One turn sends every row of this set to another row. A few are shown first. Where does it send the rows asked after them?
K_626: [-19.2,-0.6,-16.4,21.4,-24.0,13.0,-17.8,0.0,19.7,30.1,13.7,-1.0,6.0,-1.5,-0.3,12.7,-14.7,-20.5,-4.7,5.1,0.4,9.2,19.2,-27.3,-7.1,7.2,-5.9,8.5,-2.5]
K_285: [-4.3,-10.5,13.0,25.2,-13.5,4.2,3.4,9.8,-2.1,31.0,-13.5,5.5,12.6,-15.1,-31.2,9.6,-13.4,17.9,-1.9,11.9,-7.3,-17.6,14.4,-7.1,7.5,0.9,-5.3,-7.1,-2.6]
K_299: [-22.6,-2.9,14.9,25.9,-29.4,2.0,-12.9,17.0,-6.7,11.1,19.2,3.1,9.0,-1.0,5.6,10.0,1.9,3.8,7.4,-0.4,3.9,-5.5,14.1,-16.8,-15.1,1.5,-15.6,-17.5,-10.2]
K_445: [-6.4,-12.2,9.2,25.6,-25.0,5.8,-23.7,-21.5,-3.6,14.4,-6.0,-6.5,1.6,-11.4,-6.7,-14.4,0.0,1.8,1.6,5.9,-16.0,-3.5,27.8,-6.0,-20.5,-0.9,-9.6,-11.4,0.3]
K_522: [-6.4,0.2,6.0,19.4,-9.5,-9.0,-3.0,29.3,8.9,21.3,3.7,5.8,-2.0,-21.3,14.8,0.3,28.2,-4.8,-3.1,7.1,-4.2,-1.2,-0.1,-6.2,0.1,9.1,2.2,9.8,-1.3]
K_876: [8.7,-8.9,-11.0,28.6,-7.8,8.6,-29.5,-8.8,9.8,7.0,-0.6,2.4,-5.4,-13.2,-37.2,-4.5,-7.5,0.1,-1.7,2.6,-1.2,7.4,-0.5,-16.2,-7.3,17.8,8.7,-6.1,-9.4]
K_9: [19.6,-12.4,-0.2,14.5,-20.2,11.0,4.3,8.1,17.2,37.0,-12.6,1.5,-7.0,-9.3,-6.0,16.5,-1.0,-2.0,7.6,20.3,13.3,11.6,-0.3,-3.1,2.9,12.1,-19.5,-3.2,-21.7]
K_369: [-26.0,3.2,-18.2,14.5,-28.9,22.2,-6.3,-13.9,-2.0,6.3,-13.4,12.7,-4.7,-25.5,-2.5,14.7,-5.4,-2.2,-2.2,10.2,-7.0,-3.0,-1.4,-8.7,-13.6,15.2,3.3,7.7,-10.1]
K_633: [4.1,-1.6,-8.1,26.5,-14.2,-0.3,18.7,-2.6,5.0,15.2,-18.4,4.8,-2.0,-6.3,-6.7,-2.9,-0.5,-19.3,-2.4,5.0,-5.0,-0.6,8.9,-10.0,-8.1,7.6,28.0,-12.1,-18.2]
K_415: [0.8,-17.7,1.6,18.9,-8.8,4.7,-14.1,11.1,8.7,-2.2,-0.4,-18.6,1.4,-8.4,-16.0,16.8,4.9,-13.0,21.6,9.2,-23.7,-3.5,-1.3,-5.3,-14.6,-7.2,-15.6,4.6,5.1]
K_509: [4.5,12.9,20.3,5.5,0.0,12.7,-15.0,-8.6,10.5,13.3,-9.1,-9.1,3.1,-7.1,-9.8,11.4,1.6,-16.7,-4.4,8.0,-12.2,-5.6,22.3,-15.0,12.6,11.3,-4.9,-5.9,-23.4]
K_122: [3.3,-11.4,-9.6,5.4,1.6,-0.3,-4.3,5.9,-9.6,-0.2,6.5,12.8,-15.0,-10.5,7.9,4.8,5.7,-10.4,-4.1,11.8,-24.8,8.3,7.1,-22.5,10.0,11.7,-20.8,-20.2,-11.0]
K_304: [-7.0,-2.5,-5.1,28.9,-15.6,24.0,16.0,-7.6,1.2,19.4,7.7,-20.3,0.0,-2.7,-8.5,4.0,-1.9,-3.9,-3.8,6.3,-6.0,-14.1,-9.1,-11.0,4.1,2.2,-33.7,10.5,-10.7]
K_188: [4.7,-5.5,-2.3,19.1,-21.4,-1.9,-12.2,22.0,-7.0,13.8,12.2,22.6,10.6,-17.4,-1.7,2.2,-13.8,-1.4,3.0,14.1,8.1,-0.4,20.1,11.7,-7.7,16.4,-15.1,-0.2,-2.7]
K_230: [-1.0,17.0,4.1,18.1,-20.3,13.7,7.9,5.1,3.7,26.9,-21.0,-17.5,-19.3,-11.9,6.1,9.8,6.5,-17.5,2.5,12.3,-15.3,-1.9,5.5,-12.8,-5.9,16.6,-0.8,-3.7,3.6]
K_425: [0.2,-25.3,-3.5,22.2,-20.2,15.4,0.3,-2.1,-11.3,-1.5,-2.8,19.5,-0.9,-32.1,-11.9,2.6,11.1,-7.9,0.4,3.8,-6.0,-5.4,-11.1,-26.4,-7.0,-6.4,-21.7,6.9,-7.7]
K_586: [-18.8,-7.4,-17.9,-18.5,-18.5,-2.8,-17.5,11.1,4.7,31.1,-4.8,1.8,-4.4,-9.4,-6.5,-0.4,1.3,-2.3,-3.8,11.8,-14.1,-0.3,19.2,-20.4,4.2,6.6,0.6,10.0,-6.0]
K_208: [3.8,-19.6,-11.8,6.4,-30.8,13.2,-28.4,11.1,-1.9,9.0,13.3,10.1,1.1,-12.3,-22.5,-0.6,-2.1,5.1,-0.4,12.9,1.2,1.4,8.3,-27.5,3.5,22.6,1.2,-3.1,-4.2]
K_747: [-12.9,12.0,-13.1,14.1,4.2,8.9,-8.0,0.2,-11.7,27.1,-9.2,-0.1,-12.8,-6.7,-8.7,-2.6,8.1,-6.4,-20.8,-12.0,-1.9,-9.0,9.7,-21.6,8.7,0.3,6.9,6.0,-14.9]
K_986: [-1.5,-17.3,-2.7,9.2,-9.9,12.0,10.0,23.4,11.4,-0.4,-1.6,3.8,-22.2,-18.8,-2.6,-3.6,2.2,-2.6,-0.3,-3.8,1.5,17.8,6.6,-8.7,7.9,-5.4,-18.3,-23.8,-15.6]
K_862: [6.0,5.6,-7.0,34.1,-27.7,1.1,5.7,3.8,7.3,5.7,-2.6,-23.6,-23.2,-4.0,9.8,-3.9,3.8,2.6,-12.1,-0.7,1.0,-7.9,-3.5,-17.1,-7.2,17.4,-11.2,-10.6,-11.7]
K_799: [-8.2,-23.6,13.8,25.1,-13.3,5.4,-4.1,9.0,-14.0,16.8,-5.2,7.1,15.3,-9.2,-33.3,1.5,3.1,0.3,24.8,9.0,-5.0,-0.5,-0.6,-7.0,2.0,15.0,-13.5,-1.6,-1.3]
K_496: [-0.5,-21.8,-12.3,9.6,-13.3,5.5,-9.3,15.0,-3.5,2.6,8.0,-19.0,-0.8,-28.7,-16.6,9.1,4.1,-1.7,1.2,6.3,-12.3,20.7,-2.6,-17.7,-20.8,6.3,-16.1,9.5,-20.8]
K_96: [-5.6,-3.8,-10.6,-3.7,-2.1,-2.4,-13.8,-12.3,26.7,22.0,-3.3,9.1,-9.9,1.9,3.9,-14.2,-8.6,-0.1,0.7,2.9,-25.3,3.5,7.8,-7.8,-2.2,-1.0,-14.4,-1.0,-11.1]
K_699: [12.2,-2.6,7.2,22.5,-7.9,13.0,2.1,-11.4,-3.9,1.0,-13.7,6.8,0.4,0.9,-10.8,-13.6,1.9,-17.2,14.7,5.1,-6.1,10.1,5.9,0.6,1.7,28.6,-2.2,-6.2,-14.6]
K_597: [-5.9,-12.2,-1.2,23.0,-13.2,1.7,3.1,14.0,-1.3,33.7,5.2,16.4,-7.4,-8.9,4.7,5.6,-28.8,2.7,-9.9,4.5,2.9,16.6,-2.7,-0.9,-20.8,8.7,-16.3,-6.0,-15.9]
K_210: [-1.9,-11.4,14.2,8.1,1.3,-8.5,1.2,20.6,9.5,11.6,-5.1,10.6,2.6,-3.8,3.1,-2.8,11.0,-19.6,11.3,22.3,8.4,-7.6,5.7,-18.6,-21.6,2.5,-0.3,-3.6,-12.6]
K_990: [4.9,-16.8,-20.4,28.7,-11.3,3.0,-0.8,2.2,11.5,18.9,7.8,15.7,-6.4,3.2,-0.8,-0.1,12.7,3.6,5.4,-8.5,2.6,-1.7,12.7,-11.4,17.0,-13.0,-9.2,15.8,2.1]
K_196: [-25.0,-7.8,8.2,7.2,-1.3,1.5,-2.9,-5.5,15.2,1.8,-10.2,-7.0,-17.1,-13.7,-6.1,-11.3,-3.6,8.5,-16.2,8.0,-2.7,-11.4,15.1,-3.7,16.8,-6.8,-6.3,-3.4,-7.8]
K_57: [-14.5,-5.2,3.4,37.8,-13.4,7.1,18.7,10.3,1.6,11.8,6.4,1.8,11.7,-7.1,-12.4,7.4,-8.1,6.1,-3.1,7.7,-3.0,12.6,4.0,-16.7,-7.5,-3.1,-42.1,4.6,-7.0]
K_174: [-6.3,-9.5,-2.0,19.1,-37.2,2.1,-7.2,-0.4,4.1,11.0,-1.2,-11.7,7.4,-12.5,-3.8,-16.3,-17.7,-14.0,-19.9,-0.2,-13.3,-7.4,14.3,13.2,-8.1,-1.0,-16.0,6.0,-8.6]
K_580: [-24.3,-5.3,8.5,19.4,-12.3,-12.0,11.5,-1.0,21.4,14.1,-14.9,15.3,-0.1,-18.1,-13.0,7.0,-3.9,1.9,-1.0,15.7,-5.7,4.0,15.0,-15.8,1.0,-24.1,-13.1,1.0,-3.0]
K_368: [9.1,-4.6,5.0,15.6,-10.5,4.4,-0.2,-6.9,29.3,18.8,-10.8,-3.8,-13.8,-1.2,-10.1,21.3,-9.5,-8.5,12.2,24.9,-8.2,4.4,-2.7,0.9,2.5,-12.3,-3.4,-1.4,-11.4]
K_619: [2.8,-19.9,-13.5,31.8,-9.3,-1.4,3.8,1.8,14.2,31.3,-12.4,0.8,-22.3,4.9,6.9,3.6,-11.0,0.7,-10.4,-12.2,2.0,-3.9,4.3,-3.2,0.1,-4.8,0.6,1.6,-1.4]
K_82: [1.2,-9.3,-28.3,24.9,-6.9,13.0,-9.1,10.0,1.0,2.6,-3.4,5.7,9.2,-25.3,-12.1,-6.1,19.6,-10.1,-12.7,-7.1,-0.1,-19.0,13.0,-12.3,-10.3,-5.7,-9.4,6.0,-10.6]
K_587: [-10.4,-0.6,25.5,10.1,-23.2,18.6,-11.8,-3.2,-10.3,16.6,19.2,8.9,-2.6,-24.1,1.0,9.9,-4.5,1.5,-2.8,13.1,1.9,-1.6,11.6,-20.4,8.7,11.8,0.8,-13.6,-18.2]
K_571: [-10.2,7.4,-3.9,8.9,-21.2,5.3,15.2,-3.7,-3.3,10.6,-4.1,-7.1,-2.9,-24.0,-15.9,8.3,-21.8,12.2,16.4,0.8,-14.3,-2.7,1.4,-11.7,-24.2,0.4,2.3,5.5,-16.4]
K_259: [-9.0,0.6,9.5,28.9,-6.4,-9.2,-5.0,0.5,-16.8,17.0,5.7,2.2,-7.4,-5.2,-7.9,9.9,0.7,-13.8,-11.1,-8.8,3.7,4.9,1.9,-40.1,12.6,11.8,4.6,-0.6,-13.5]
K_647: [-4.3,-0.4,-23.7,30.7,-30.4,-2.2,-9.7,11.6,14.8,15.5,19.1,-6.4,3.8,-21.2,-3.5,4.9,0.7,-9.7,-11.2,8.5,12.0,-2.5,6.8,-30.4,-12.8,12.0,-23.0,5.2,-12.6]
K_898: [-2.8,3.8,7.5,6.7,0.4,-1.3,-22.9,19.4,11.2,0.9,-12.0,-12.0,0.6,4.8,-26.6,15.7,1.3,-5.7,-6.5,16.1,-4.9,-3.7,12.8,-18.7,1.7,4.3,-22.9,-3.0,-18.3]

K_587 goes to K_699
K_230 goes to K_425
K_509 goes to K_799
Now these:
K_259 goes to K_876
K_122 goes to K_445

